The rows of Y fall into several groups, which share some directions, and each row is roughly a mix of its group's hidden directions.
Y:
.26	-.14	.19	.00	.12	.39	.16	-.12	-.21	-.04
-.09	-.28	.11	-.13	-.15	-.35	-.27	.18	-.11	-.07
.02	.46	-.17	-.06	-.07	.21	.06	.11	.10	.25
-.03	-.01	.03	-.06	.08	-.07	-.34	-.03	.45	-.23
.04	-.30	-.13	-.12	-.28	-.23	.18	.03	-.29	.09
.01	.15	.20	.18	.15	.28	-.13	-.33	.24	-.08
.47	.18	.07	-.09	-.09	.26	.18	-.03	.04	.07
.00	-.25	.11	-.34	-.06	-.22	-.27	.25	.04	-.06
-.46	-.15	.23	.00	.22	-.11	-.10	.12	-.09	.00
-.04	-.15	.11	-.03	-.13	-.16	.30	-.02	-.44	.15
-.48	-.22	.02	.10	.18	-.17	-.09	.04	-.12	-.11
-.41	.08	.17	.16	.09	.06	-.18	-.21	.22	-.13
.31	-.14	.37	-.33	-.03	-.05	.13	.01	.06	.00
.29	.09	.28	.02	.11	.28	.20	-.20	.18	-.13
-.45	-.18	.14	-.05	.14	-.23	-.17	.12	-.10	.04
.36	-.02	.20	-.01	-.11	.02	.09	-.23	-.34	.14
-.05	.27	.14	-.08	-.01	-.05	-.38	.01	.35	-.12
-.09	-.22	.11	-.33	-.06	-.21	-.39	.08	-.05	-.01
.05	-.14	-.36	.17	-.16	-.16	.35	.02	.06	-.15
.23	.12	.04	-.34	-.04	.14	-.36	.02	.22	-.02
.48	.09	.26	-.01	-.09	.20	.13	.00	.12	-.01
.17	-.20	.34	-.22	-.11	-.20	.22	.22	-.07	.01
-.45	-.06	-.22	.09	.06	-.19	-.01	.26	-.11	.02
.03	.05	-.14	.06	-.02	.18	-.17	-.50	.20	-.08
-.02	.11	.29	.15	-.07	.09	.33	-.22	-.21	.22
-.13	-.01	.18	.08	-.14	-.03	.17	-.01	-.45	.27
-.27	-.26	.37	-.09	.18	-.11	-.17	.15	-.08	.04
.01	.10	-.10	-.13	.26	.16	.27	-.23	.35	-.11
-.47	.08	.01	-.02	.19	.20	-.20	.06	.19	.01
.33	-.12	-.03	-.01	-.17	-.26	.24	.10	-.30	.00
.33	-.17	.06	.08	-.07	.26	.23	-.20	-.01	-.26
-.16	-.20	.19	-.15	-.06	-.28	.28	.29	-.10	-.01
.09	.12	.37	-.04	.19	.30	-.04	.28	-.14	.03
.05	-.12	.25	-.37	-.11	.03	-.22	.12	-.27	.13
.29	-.12	-.21	-.25	-.23	-.10	-.15	-.29	.10	.01
.26	.01	.35	.06	.12	.21	.29	-.04	.10	-.17
.21	.14	-.19	.12	.03	.26	-.23	-.33	.19	-.06
-.22	.07	.15	-.03	.11	.23	-.30	-.29	.25	-.06
-.35	.06	.26	.11	.22	.31	-.14	-.10	.08	.02
.11	-.21	-.20	.21	-.13	-.06	.45	.02	-.12	-.10
.30	.09	.25	-.01	.09	.26	.15	-.25	.21	-.12
.18	.33	.00	.10	.18	.36	.19	-.13	.09	.10
.39	.11	-.09	-.14	-.17	-.05	.32	.23	.02	.10
-.48	.07	.08	.19	.13	.05	-.13	-.20	.15	.07
-.11	.30	-.08	.14	.17	.34	.25	-.16	.10	.12
.29	-.02	.24	.00	.15	.22	.30	-.15	.15	-.19
.12	-.17	.12	-.24	-.02	-.22	-.44	.08	.07	-.13
.18	-.14	.28	.16	.03	.31	.24	-.14	-.13	-.19
-.13	-.26	-.29	-.10	-.23	-.34	.09	-.12	-.13	.02
.49	.13	-.03	.05	-.16	.17	.18	-.15	.06	-.08
-.19	.11	.15	.44	.19	.16	.22	-.05	.05	-.05
.17	.18	-.03	-.02	-.03	-.01	.44	.34	.09	.03
-.44	-.18	.12	-.07	.19	-.22	-.05	.23	-.05	.04
-.32	-.33	.13	-.05	.14	-.32	-.03	.12	-.12	-.07
.34	.27	-.20	-.16	-.17	.08	.00	-.12	.25	.15
.39	-.06	-.19	-.02	-.18	-.24	.24	.15	-.15	.02
.45	.04	-.09	-.19	.03	.00	.10	.31	-.16	.00
.21	-.09	.00	-.32	.11	-.03	-.22	.16	.33	-.18
-.10	-.13	.16	.02	-.08	-.24	.37	.28	-.22	.04
.07	-.20	.28	-.14	-.20	-.13	-.02	-.33	-.26	.10
-.31	-.01	-.17	.34	-.13	-.08	.25	-.06	-.22	.05
-.02	-.23	.15	-.10	-.16	-.29	-.42	-.02	-.10	-.06
-.12	-.23	.06	-.18	-.07	-.30	-.40	.15	-.03	-.09
-.01	.18	-.34	.21	.10	.26	.26	-.15	.16	-.06
.00	-.26	.51	-.03	.07	-.06	-.16	.01	-.12	-.04
.46	-.03	-.02	.00	-.14	-.21	.20	.09	-.24	.07
.36	-.08	.29	-.14	-.12	.05	.16	-.28	-.14	.10
-.47	.08	.01	.01	.16	.07	-.05	.34	.03	.06
.35	.01	.31	-.14	-.02	.27	-.16	-.18	.00	-.08
.40	.17	.02	-.23	-.07	.22	.13	.14	.03	.22
-.25	.04	-.26	-.11	.14	-.19	-.03	.27	-.15	.30
-.10	.19	-.03	.14	.08	.22	-.24	-.11	.44	-.07
-.24	-.07	-.29	.26	-.07	-.17	.10	.28	-.19	-.10
-.44	.08	.03	.00	.10	.05	-.29	-.18	.23	.04
-.15	.13	-.44	.20	.09	.17	.03	-.11	.22	-.13
.51	-.05	-.04	-.17	-.06	-.04	.12	.15	-.21	.00
-.45	-.22	-.10	.12	.15	-.23	-.03	.02	-.08	-.15
-.24	-.22	.03	.21	.16	.13	-.22	-.29	-.12	-.22
-.06	.27	-.03	.10	.15	.25	-.04	.33	.31	.02
-.07	.12	-.28	.03	-.27	-.11	-.29	.06	-.25	.21
.18	.37	-.23	-.06	-.09	.30	.03	.04	.09	.21
-.34	.06	-.42	.09	-.07	-.13	-.11	.16	-.13	.09
.34	-.20	-.22	-.17	-.33	-.11	.12	-.06	.00	-.10
.41	.13	.17	.02	-.03	.18	.18	-.23	.20	-.11
.27	.27	-.24	.11	-.12	.27	.04	-.26	.12	-.04
.01	.24	.13	.31	.14	.19	.03	-.07	.33	-.22
.06	-.23	.34	-.25	-.12	-.21	.16	.19	-.13	.05
-.27	-.28	.32	-.10	.17	-.07	-.27	.02	-.10	.04
-.42	-.25	.06	.17	.13	-.20	-.06	.13	-.11	-.15
.04	.01	.18	.06	-.16	.12	.33	-.21	-.29	.25
-.42	.10	.20	.00	.17	.16	-.28	-.07	.10	.10
-.46	-.16	-.14	.02	.14	-.28	.02	.15	-.02	-.06
-.02	-.23	.19	-.22	-.12	-.27	-.37	.14	-.08	-.02
-.06	.08	-.13	.17	.06	.05	-.24	-.17	.43	-.22
-.26	-.15	-.44	.04	.15	.07	.16	-.12	.10	-.13
.02	.00	.16	.11	-.12	.02	.42	-.03	-.33	.20
-.17	-.26	.11	-.21	-.11	-.30	-.25	.22	-.14	.00
.33	.32	-.20	-.03	-.13	.17	.17	-.10	.21	.05
-.44	.04	-.26	.18	.01	.03	.12	-.25	-.04	.02
Here is one row of each group, with its name. Which group are the others in?
.07	-.28	.27	-.20	-.17	-.26	.19	.17	-.17	.02 -> (119)
.39	.03	.29	-.02	.02	.24	.08	-.24	.11	-.10 -> (5)
.38	-.08	-.02	-.01	.11	-.02	.09	-.35	-.27	.12 -> (93)

-.02	-.28	.38	-.21	.07	-.12	-.29	-.04	-.02	.08 -> (5)
-.01	.12	.30	.05	.24	.45	-.05	.13	.02	.00 -> (93)
-.18	-.30	.03	.16	.09	-.29	.21	.13	-.02	-.28 -> (5)
-.17	-.25	.44	-.10	.15	-.04	-.18	.07	-.17	.04 -> (5)
-.13	.21	.20	.29	.35	.23	.03	-.04	.10	-.11 -> (93)
.05	.21	-.49	.08	-.07	.02	.24	-.01	.18	-.05 -> (5)
-.18	-.18	-.28	.09	.00	-.30	-.06	-.27	.12	-.22 -> (5)
-.52	-.04	-.20	.04	.01	-.10	-.14	-.18	-.11	.03 -> (119)
.00	-.18	-.18	.30	-.02	-.01	.44	-.12	-.12	-.03 -> (93)
-.40	.03	.06	.03	.17	.21	-.22	-.21	.22	-.08 -> (93)
.12	.18	-.12	.16	.07	.27	.39	-.23	.08	.03 -> (119)
